In the data rows, the value 128 means zero.
Here are some points, each followed by its number:
[87, 110, 172, 124, 141, 20, 125, 110, 199, 99, 151, 127, 107, 113, 108, 78, 91, 136, 69, 128, 106, 119, 99, 127, 115, 111, 84, 178] 0
[129, 104, 141, 170, 109, 55, 146, 178, 168, 115, 156, 145, 117, 147, 107, 146, 134, 113, 96, 123, 115, 108, 130, 90, 138, 125, 128, 109] 1
[156, 104, 145, 162, 123, 100, 130, 89, 124, 130, 71, 105, 137, 177, 159, 110, 130, 129, 225, 102, 120, 104, 116, 140, 163, 98, 147, 161] 2
[88, 105, 174, 206, 116, 162, 174, 157, 135, 72, 206, 77, 118, 76, 110, 117, 120, 194, 200, 3, 131, 51, 90, 179, 94, 185, 58, 112] 3
[124, 140, 149, 130, 125, 122, 152, 125, 140, 128, 105, 118, 96, 122, 136, 118, 137, 120, 132, 119, 107, 79, 143, 120, 154, 106, 123, 103] 4
[95, 118, 180, 183, 128, 171, 170, 145, 145, 82, 205, 62, 131, 85, 129, 122, 108, 184, 189, 19, 122, 60, 97, 170, 87, 162, 59, 127] 5
[110, 104, 83, 96, 155, 158, 131, 121, 111, 141, 128, 134, 101, 122, 99, 131, 128, 114, 121, 105, 82, 179, 129, 165, 98, 146, 151, 120] 6
[165, 144, 149, 76, 106, 204, 130, 132, 123, 152, 85, 107, 134, 121, 144, 140, 141, 129, 102, 183, 161, 163, 140, 108, 151, 130, 164, 111] 7
[213, 125, 188, 109, 80, 133, 119, 105, 148, 130, 95, 105, 184, 138, 191, 164, 214, 119, 182, 205, 131, 145, 120, 112, 133, 102, 188, 150] 8
[144, 149, 163, 144, 123, 160, 151, 87, 126, 117, 74, 124, 118, 141, 153, 126, 130, 171, 135, 104, 132, 121, 152, 146, 136, 134, 118, 116] 9
[141, 151, 156, 128, 121, 157, 144, 106, 139, 119, 87, 123, 119, 144, 161, 156, 156, 131, 146, 158, 130, 92, 156, 111, 169, 117, 133, 101] 10
[143, 115, 85, 141, 118, 126, 121, 184, 149, 142, 151, 152, 138, 125, 135, 152, 141, 99, 110, 210, 152, 138, 140, 80, 123, 132, 146, 114] 11
[110, 130, 123, 128, 131, 148, 151, 112, 125, 96, 115, 131, 105, 133, 131, 142, 132, 122, 99, 119, 106, 98, 133, 111, 129, 136, 132, 115] 12
[109, 127, 153, 167, 117, 134, 129, 108, 154, 105, 112, 126, 96, 139, 131, 136, 125, 118, 139, 61, 101, 73, 151, 129, 142, 125, 112, 104] 13
[131, 188, 71, 112, 139, 106, 90, 116, 102, 150, 149, 154, 148, 86, 136, 124, 131, 118, 118, 114, 115, 171, 125, 149, 116, 127, 162, 184] 14
[94, 29, 114, 152, 196, 0, 67, 213, 109, 161, 213, 127, 148, 129, 28, 86, 92, 89, 68, 213, 172, 152, 126, 101, 88, 93, 51, 134] 15
[135, 123, 119, 89, 128, 79, 85, 134, 141, 120, 112, 117, 116, 96, 152, 98, 133, 105, 109, 167, 125, 113, 154, 101, 123, 116, 143, 171] 16
[255, 195, 121, 31, 94, 255, 79, 127, 60, 230, 71, 100, 247, 148, 214, 170, 162, 130, 181, 255, 255, 255, 92, 93, 124, 122, 202, 162] 17
[157, 140, 111, 89, 100, 193, 120, 128, 104, 143, 102, 111, 147, 142, 142, 131, 128, 145, 128, 182, 173, 159, 133, 123, 136, 158, 149, 125] 18
[104, 88, 109, 139, 123, 79, 136, 186, 145, 113, 163, 146, 119, 151, 96, 151, 142, 130, 81, 146, 111, 111, 141, 106, 138, 101, 116, 109] 19
[78, 98, 96, 132, 149, 67, 126, 165, 125, 114, 135, 118, 85, 101, 66, 117, 91, 112, 83, 139, 88, 128, 123, 137, 92, 139, 119, 131] 20
[112, 78, 73, 125, 182, 80, 131, 151, 100, 122, 150, 123, 107, 127, 58, 88, 115, 110, 99, 151, 62, 151, 143, 149, 77, 133, 132, 111] 21
Which point above is nearest to each new point by angle, seen from the average point of the numbered points? Its number follows each.
[135, 169, 96, 99, 125, 180, 135, 114, 113, 126, 126, 156, 114, 132, 103, 108, 112, 137, 118, 98, 113, 134, 142, 142, 142, 169, 134, 137] -> 6
[163, 98, 168, 124, 120, 113, 103, 148, 126, 118, 87, 109, 154, 135, 180, 172, 183, 121, 178, 124, 111, 101, 136, 94, 149, 98, 138, 115] -> 8
[97, 157, 122, 121, 149, 64, 119, 89, 120, 170, 128, 163, 164, 117, 168, 136, 105, 86, 156, 57, 131, 84, 104, 133, 151, 111, 142, 166] -> 14
[107, 118, 105, 130, 116, 141, 136, 155, 140, 122, 167, 120, 100, 107, 124, 152, 127, 114, 83, 130, 125, 101, 138, 96, 123, 128, 117, 109] -> 19
[100, 109, 129, 154, 134, 84, 170, 137, 162, 100, 126, 135, 103, 118, 122, 119, 102, 114, 87, 125, 93, 101, 138, 128, 150, 140, 110, 133] -> 0
[107, 180, 112, 113, 122, 102, 95, 111, 114, 131, 143, 147, 164, 110, 155, 122, 143, 114, 120, 96, 136, 109, 135, 117, 142, 115, 134, 147] -> 14
[147, 132, 155, 96, 121, 181, 128, 101, 113, 132, 77, 117, 127, 121, 137, 125, 138, 146, 124, 151, 134, 115, 147, 119, 146, 121, 129, 111] -> 7
[84, 108, 74, 123, 149, 144, 142, 144, 113, 129, 127, 145, 115, 117, 99, 115, 131, 108, 110, 91, 82, 148, 125, 141, 101, 135, 149, 116] -> 6
[146, 115, 140, 135, 115, 100, 130, 78, 119, 127, 92, 114, 129, 164, 152, 112, 108, 119, 212, 81, 126, 85, 116, 138, 177, 130, 149, 180] -> 2
[75, 169, 104, 138, 138, 107, 106, 108, 118, 126, 156, 135, 158, 102, 121, 125, 122, 104, 97, 89, 125, 112, 128, 133, 112, 110, 131, 141] -> 14
[160, 147, 96, 62, 134, 104, 82, 131, 85, 150, 88, 110, 182, 117, 160, 80, 138, 122, 180, 191, 166, 185, 108, 125, 122, 104, 184, 212] -> 17
[143, 117, 87, 92, 140, 175, 147, 109, 101, 146, 109, 157, 102, 126, 115, 123, 127, 138, 105, 110, 101, 168, 123, 169, 101, 148, 170, 134] -> 6
[116, 128, 101, 124, 145, 120, 124, 125, 104, 140, 105, 157, 116, 136, 121, 115, 124, 124, 145, 84, 92, 112, 153, 143, 134, 133, 139, 140] -> 6
[125, 140, 97, 92, 161, 155, 140, 113, 124, 153, 129, 173, 119, 150, 132, 162, 84, 111, 149, 92, 121, 143, 95, 142, 164, 131, 145, 139] -> 6
[126, 121, 166, 202, 132, 137, 157, 117, 136, 85, 77, 117, 69, 140, 133, 119, 116, 140, 182, 29, 101, 80, 112, 166, 161, 133, 54, 108] -> 13
[102, 149, 101, 137, 133, 144, 154, 131, 141, 125, 125, 150, 122, 134, 116, 132, 110, 125, 94, 84, 112, 113, 122, 142, 123, 129, 109, 112] -> 12
